In the data rows, the value 128 means zero.
Here are some points:
[132 121 111 137 112 151 142 122 106 126  94 112  89 124 105 136 150 154 163 115 126 142 128 144 145 158 147 139 152 176]
[105 110 174 161  89  58 185  97  65 130 205  54 157 108  85  60  92  66  78 158 123 117  98 134 129 107  53 146 154  39]
[157 139 144 131 111 139 157 127 124 141 134 172 186 139 120 130 117 136  87 146 169 129 101 171 126 102 117 176 148 102]
[109 107 108  77 170 163 114 162 172 130 112 128 133  97 127  97 107  84 161 176 111 130  89 127 143 108 119 121 153  56]
[123 189 112  84 127 136  99 157 163 145  67 132 117  92 125 160  98 121 155 101 146  79 176  74 131 161 144  95  80 118]
[120 112 128 161 119 103 104 109 131  86 170 112 130 169 154 117 105 105  77 128 120 108 116 130  95 130  94 124  72 138]
[197 170 145 132  79 158 144  98 126  91 103 214  90 101 116 208 153 140 198  49 212 117  94  76 130 120 152 136 139 150]
[137 127 181 122 159  84 143 174 105 136  66 103 179  88 108 112 181 134 168 101  99 177  86 166 145  53 155 135 176 187]
[140 126 203 130 150  72 131 185  92 133  69  91 182  77 113 110 182 118 175  92 101 187  86 160 165  37 156 147 194 181]
[141 142 121 142 124 143 131 147 144 112 127 113 151 119 128 122 141 130 149 132 136 133 130 108 150 142 139 144 145 137]
[123 115 128  79 171 122 125 163 132 162  68 132 134  97 117  93 152 136 155 136  80 161 110 146 121 105 149 111 156 123]
[121 170  79 100 123 216 154 155 185 162  73 136  74 131 110 180 102 165 193 107 128  81 152  68 187 170 167 140 116 173]
[129 107 118 150 162 133 141 120 141 114 152 152 158 134 101 126 163 152 106  96  79 139 141 137 128 153  92 100 131 119]
[139 163 113 125 106 154 126 122 142 134 133 130 148 126 111 151 130 108 125 140 147 118 119 105 128 119 118 146 107 108]
[101 147 101  57 163 215 111 189 255 132  81 130  89  96  54 191  45 126 224 203 149 116 116 123 148  98 156 178 133  52]
[125  85 153 169 138 103 109 138 191  93 202 142 132 177 173 156 134  97  47 136  97 117 153 106 112 124  48 109 124  28]
[151 142 124 137 126 107  99 164 166 119 123 144 146 158 156 134 159 122 120 139 125 131 151  94 118 116 126 131 128 112]
[124 129 142 150  95  92 175  83  90 104 175 127 157 140 106 119 105  96  85 108 154 111  85 129 135 110  75 144 123 109]
[119 128  94 130 145 149 154 151 138 141  77 105 145 130 111 120 167 175 168 133 135 145 123 128 150 188 159 174 154 147]
Here are 12 more points, each followed by its number:
[121 135  89 147  55  71  93 113  77 153 145 127 118 183 144  88 110 134  50 146 164 101 103 144  95 122 145 140  87 172] 0
[132 113 121 158 141 122 104 122 125 131 178 142 124 126 151 131 129  96  98 132 129 135 130 114 116 106  99  98 137  29] 1
[ 83  52 116  99 159 163  62 116 205 135 172 109  68 136 130 146  89  89 158 175 111 161 115 150 136 130 145 122 114  73] 2
[125  23 168 164 164 123 106  18 106  98 255  74 107 147  92 170  64 108  64 144  81 157 127 165  80  93   8  83 131  86] 3
[129  93 122 106 179 141 104 143 144 145 151 121 122  97 131 110 106  85 144 157 107 142  78 143 145  94 110 101 151  32] 4
[124 158 147 124 100  98 138 138  83 131  99  96 142  83 150 101 148 113 139 110  93 139 118 103 125 166 125  97 149 145] 5
[140 151 119 140 134 159 111  97 143 102 151 110 134 112  94 175 109 110 142 151 139 124 149 136 102 114 112 122 108 105] 6
[113 157  77  91 131 182 140 160 168 147  94 109  70 120 102 153  81 143 188 115 126  82 121  94 172 141 173 143 123 150] 7
[101 125 138 108 115 136 149 186 156 154  99 119 119 106 137 128 129 124 147 161 118 116 115 131 151 112 148 166 155 113] 8
[155 144 139 168 108 131 112 138 116 115 126 111 131 103 150 126 168 134 152 111 119 154 148  83 152 153 146 131 159 147] 9
[ 58 109 114 133  66  46  75 115  55  95 158  56  94 175 116  76 100  97  58 154 146  87 114 162 116 138 157 118  35 193] 10
[132 137 119 152 141 137 135 127 109 113 120 115 154 111 132 126 159 154 160 117 136 139 127 134 136 139 155 142 147 154] 11
Which three of these numbered points are nearest to each point below, looking only along the 2 directions in which the first points spread most? Their numbers follow each, nearest first.
[146  62 168 100  93  92 134  88  57 121 144 103 139 109  69 180  88 147 105 157  57 187 124 205  61  70 102  72 118 232] > 5 11 9
[131 131 136 159  94 128 158 134  69 144  43 101  65 112 102 113 150 161 180  86 121 136 133 124 172 165 166 149 193 188] > 11 8 9
[ 72  99 144 103 133 117 141 200 143 148  78  70 119  78 105 128 116 108 172 198 102 135 104 154 159  90 144 187 162  85] > 11 9 8
[ 70 116 122 113  51  56  99 115  55  97 177  66 100 173 112  53  96  83  68 165 141  88 139 139 120 126 144 130  55 188] > 10 0 1
[139 110 144 120  96  74 114 103  95 117 109 146 128 158 128 143 117 134 113  94 153 147  92 170 115  98 157 116 116 193] > 5 9 11
[111 142  97 135 169 146 146 138 136 119 105 119 139  98 136 112 132 150 163 133 136 115 119 125 139 155 150 117 138 130] > 8 9 11
[192 108 166 112 104  67 124 128  63 169 135 170 179 116 144 158 119 172  84 116 144 189 108 223  87  36 150 109 161 198] > 5 11 9
[ 86 165  85 106 106 199 186 140 135 171  28 170  60 149 140 128 167 216 158 103 104 100 164 149 168 232 168 118 121 227] > 7 8 11
[118  95 135 144 152 130 119  92 162  95 179 125 134 155 134 157 109  89  93 181 128 116 107 166 102 104  81 141 106  95] > 1 0 10
[ 84  73 132 140 153 118  85  88 171 111 196  97  90 163 126 129  99  62  99 194 102 121 112 166 112 117 109 123  96  73] > 1 0 10
[167  92 152 179 137 112 119  78  88 134 198 133 142 134 132 142 111 116  74 116 136 148  88 170 112 115  96 109 117  85] > 10 0 1
[148 119 185 155 110  93 170 102  72 137 182 138 180 136 114 140  87 110  47 140 170 128 101 202 156  83  86 180 133  65] > 10 0 3
[125 118 120 149 147 129 131  89 151  83 189 125 138 166 123 150 124 103  87 165 124 109 105 166  95 113  74 141  85 124] > 1 0 10
[119  96 116 169 130 110  48 111 120  91 135  95  77 168 127 158  91 133 115  90 121 158 180 107 142 145 118 127  68 145] > 6 4 2
[159 129 136 135 138 126 105 140 127 172 142 189 143 135 121 116 151 126 110 140 168 147 147 133 104 101 138 145 169  46] > 4 6 0
[138 186 120 128 143 176 127 131 173 121 122 117 141 106  84 198 128  96 167 144 154 116 144 107 134 111 114 138  93  77] > 2 6 8
[135 123 137 109 171 102 126 159 120 137  65 137 148 115 129 121 160 152 152 130 107 165 117 155 127  96 157 111 136 129] > 11 5 9
[130  35 168 156 152 126 133   7  83  75 240  82 136 139  71 174  88  81  57 149  95 145 114 206  89 129  24 102  77 113] > 3 10 1
[ 82 122 117 123 104 112 101 124  78 125 127  98  93 144 125 102 121 110 104 127 128  99 130 145 142 152 145 100  73 158] > 4 6 0
